In the rows, 128 means zero.
Where one turn sends some rows of the set: a few examples, then the rows asked
j42: [155 110 100 105 110  95 151 112 131 131 128 131 118 141 166 117 127 156
 118 126  84 174 138 133 120 138  71 102 132 118  97 124 166  98 133 120
 172 115 122 137 153]
j436: [128 115 103 118 145  92 139 117 139  98 130 142 138 118 134 130 111 139
 118 127 133  94 129 141 122 136 120  99 135 135  90 132 144 103 146 111
 117  49 129 133 122]
j843: [136 115  72 110 125  90 150 118 132 158  94 131 133  83 152 113 135 155
 121 131  93 143 132 120 124 133  99  67 127 121 106 114 146 114 163 123
 141 121 143 114 134]
j116: [124 102 116 105 124  97 144 136 109 121 128 139 153 119 168 148 108 145
 132 122  93 169 141 168 115 156 156  94 109 125 113 132 138  90 137 116
 135 105 168 125  99]
j266: [136 123 114 105  98  75 120 111 147 106 101 150 150 113 118  97 122 147
 118 118 126 122 116 132 108 143  88 114 149 153 133  97 159 102 123 114
 162  72 140 121 120]
j579: [125 124 134 110 119  96 139 118 102 123 126 148 177 103 160 137 136 160
 142 122 111 155 146 153 102 141 129  88 128 139 107 127 124  82 158 157
 121 112 162 125 103]
j306: [122 109 142  98 142  71 129 138 123 108 112 129 116 119 160 133 124 158
 119 124 124 159 125 124 117 135 120  62 139 138 106  98 139 106 146 137
 185 134 152 127 101]
j223: [130  98 104  93  96  73 126 119 163 108  90 130 136 120 117 126 106 141
 126 127 136 130 136 131 118 136  89  79 137 141 138 102 142  91 131 111
 169  69 151 122 119]
j274: [126 119 137 118 121  94 146 121  89 122 116 131 142 110 164 141 119 135
 124 122 107 170 133 140 121 131 143 101 128 128 133 132 152 100 149 135
  91 111 137 125 110]
j866: [139 112 128 125 137 103 157 115 124 158  79 132 140 146 152 114 125 157
 140 131 112 150 131 140 120 149 139  89 109 119  76  85 162 108 145 108
 166  73 144 123 128]
j915: [119 111 151 112 161  89 137 114 114 141 129 149 151 116 124 130 111 143
 124 132 128 186 142 137 111 128 133  97 123 162 123 116 170  82 148 157
 138 104 139 128 117]
j17: [109 124 127 119  92  97 118 115 133 109 125 152 168 116 166 137 113 138
 147 114 110 108 136 129 123 152 100  82 131 152 118 150 151  88 148 126
 131  70 156 140 139]
j106: [122 106 141 120 117  94 147 104 136 163  65 127 154 136 133 129 119 154
 150 131 112 137 132 118 132 144 108  73 122 130  71  94 138  92 153 126
 146 108 144 135 106]
j989: [146 124  79 116 128 109 149 137 140 123 109 146 131 103 147 101 132 157
 122 116  97 142 131 159  82 127 119  90 117 131  98  87 159 108 156 116
 147 123 148 116 157]
j900: [120 108  77 112 106 100 149 129 157 131  88 131 146 103 141 124 114 125
 118 122  85 140 129 143 113 131 105  95 128 138  98 100 153  93 145 106
 119 156 137 127 128]
j44: [125 107  94 110 144  87 142 111 146 106 124 141 145 116 135 139 115 139
 120 135 130  95 138 139 130 141 119  93 135 134  83 138 136  93 145 113
 122  49 132 129 113]
j690: [117 112 143 113 100  95 149 104 128 113 112 150 145 148 115 153 111 156
 117 121 126 116 133 147 121 132 113  96 135 129 122 153 166  94 139 127
 150 150 144 138 128]
j537: [124 106 109 112 164  92 141 116 167 125  90 136 132 119 185 126 124 163
 121 116 109 133 119 147 118 140  65  91 127 122  95 138 148 113 142 110
 166 126 142 119 153]
j334: [115 124 125 110 101  93 133 120 128 101 117 141 151 131 171 136 114 128
 134 119 117 119 145 136 123 128 122  92 133 147 136 143 173  91 143 126
 117  61 137 124 161]
j753: [115 111 116 113 155  92 142 109 170 119  82 139 143 123 182 126 124 149
 119 115 111 125 119 146 115 130  58  99 136 135  96 132 154 103 145 119
 149 135 135 121 154]
j333: [122 119 110 128 135  97 124 100 150 113 103 158 158  99 104 130 113 144
 116 108 114 179 110 140 107 135 105  95 124 155  95 168 145  96 161 126
 157  83 134 147 116]
j164: [110 123 132 112 137  73 131 120 111 123 109 142 149 113 176 123 136 145
 102 126 109 150 115 133 128 136 116 108 151 161 100  95 166  96 140 121
 173 140 136 120  88]
j728: [152 113 110 105 102 100 151 113 136 120 123 133 125 145 160 123 123 152
 118 121  95 166 143 139 111 118  62  98 137 132  96 113 158  81 148 131
 158 129 117 139 158]
j738: [117 118 112 107 105  90 129 122 141 103 121 135 149 121 171 134 116 132
 152 127 106 126 147 132 127 164 125  84 124 132 125 150 157 108 118 119
 145  57 160 135 147]
j476: [114 111 120 122 150 100 147 130 120 105 105 128 138 121 188 140 122 125
 121 129 132 171 136 145 114 125 123  90 134 144 112  69 156  92 148 128
 174 121 132 126 105]
j742: [124 117 106 125 137  98 138 101 141 113  91 151 152 110 117 137 111 133
  98 113 120 183 120 150 114 109 115 106 127 160 108 160 164  87 171 121
 145  75 120 130 131]
j45: [142 103  96 110 101 101 147 107 136 135 126 133 138 137 168 129 120 151
 123 123  85 167 140 138 123 139  52  95 131 128  89 119 150  79 146 120
 173 125 128 144 141]
j744: [124 111  95 115 145  94 141 105 158 103  92 144 143 109 110 136 113 135
 118 125 118 197 132 150 111 131 127  94 122 140 103 164 152  98 145 127
 163  73 134 134 130]
j275: [119 106 110 141 126 116 165  90 122 129 113 138 149 130 143 160 115 149
 143 132 141 139 152 137 128 148 103  66 119 102 131 140 146 106 148 135
 176 113 144 146 120]
j146: [134 110  94 122 112  95 133 108 138 121 100 138 141 114 144 116 112 132
 119 122 139 137 128 133 119 134  85  96 134 143 151  87 161 101 143 101
 165  47 133 120 123]
j107: [112  96 142 116 153  95 131 121 128 144 134 154 166 117 124 138  96 144
 129 124 119 180 138 149 111 143 125  93 114 169 111 115 157  69 151 140
 158 112 157 138 101]
j263: [112  99 138 119 163  88 135 119 120 148 132 141 144 113 128 137  97 135
 124 134 116 194 133 133 127 151 138  98 117 150 124 124 169  92 131 135
 151 104 144 135 102]
j846: [124 112 112 115 164  98 146 118 167 109  84 134 126 127 185 125 121 150
 119 114 114 137 120 152 110 129  72 103 130 123 101 125 160 114 139 113
 151 126 129 119 166]
j390: [127 127 114 133 130 110 167  91 109 123 123 158 157 142 151 131 133 155
 119 132 128 137 141 164 113 146 131 125 128 121 124 136 189 107 127 123
 173 108 134 126 139]
j769: [121 115 103 114 140  94 137 111 149  93 126 138 149 118 128 136 112 133
 126 130 134  93 134 139 121 140 113 101 139 137  84 131 136  95 139 118
 113  60 129 138 116]
j631: [128 115 154 122 115 100 145 117 131 142  73 135 141 154 132 114 114 144
 131 119 111 136 116 139 116 130 133 110 124 141  78  81 170  97 143 111
 126 113 128 130 129]

j45 turns into j728
j866 turns into j106
j436 turns into j44
And these:
j333 turns into j742
j146 turns into j223
j107 turns into j915
j164 turns into j476
j753 turns into j846
j390 turns into j275
j579 turns into j274
j900 turns into j989
j334 turns into j738

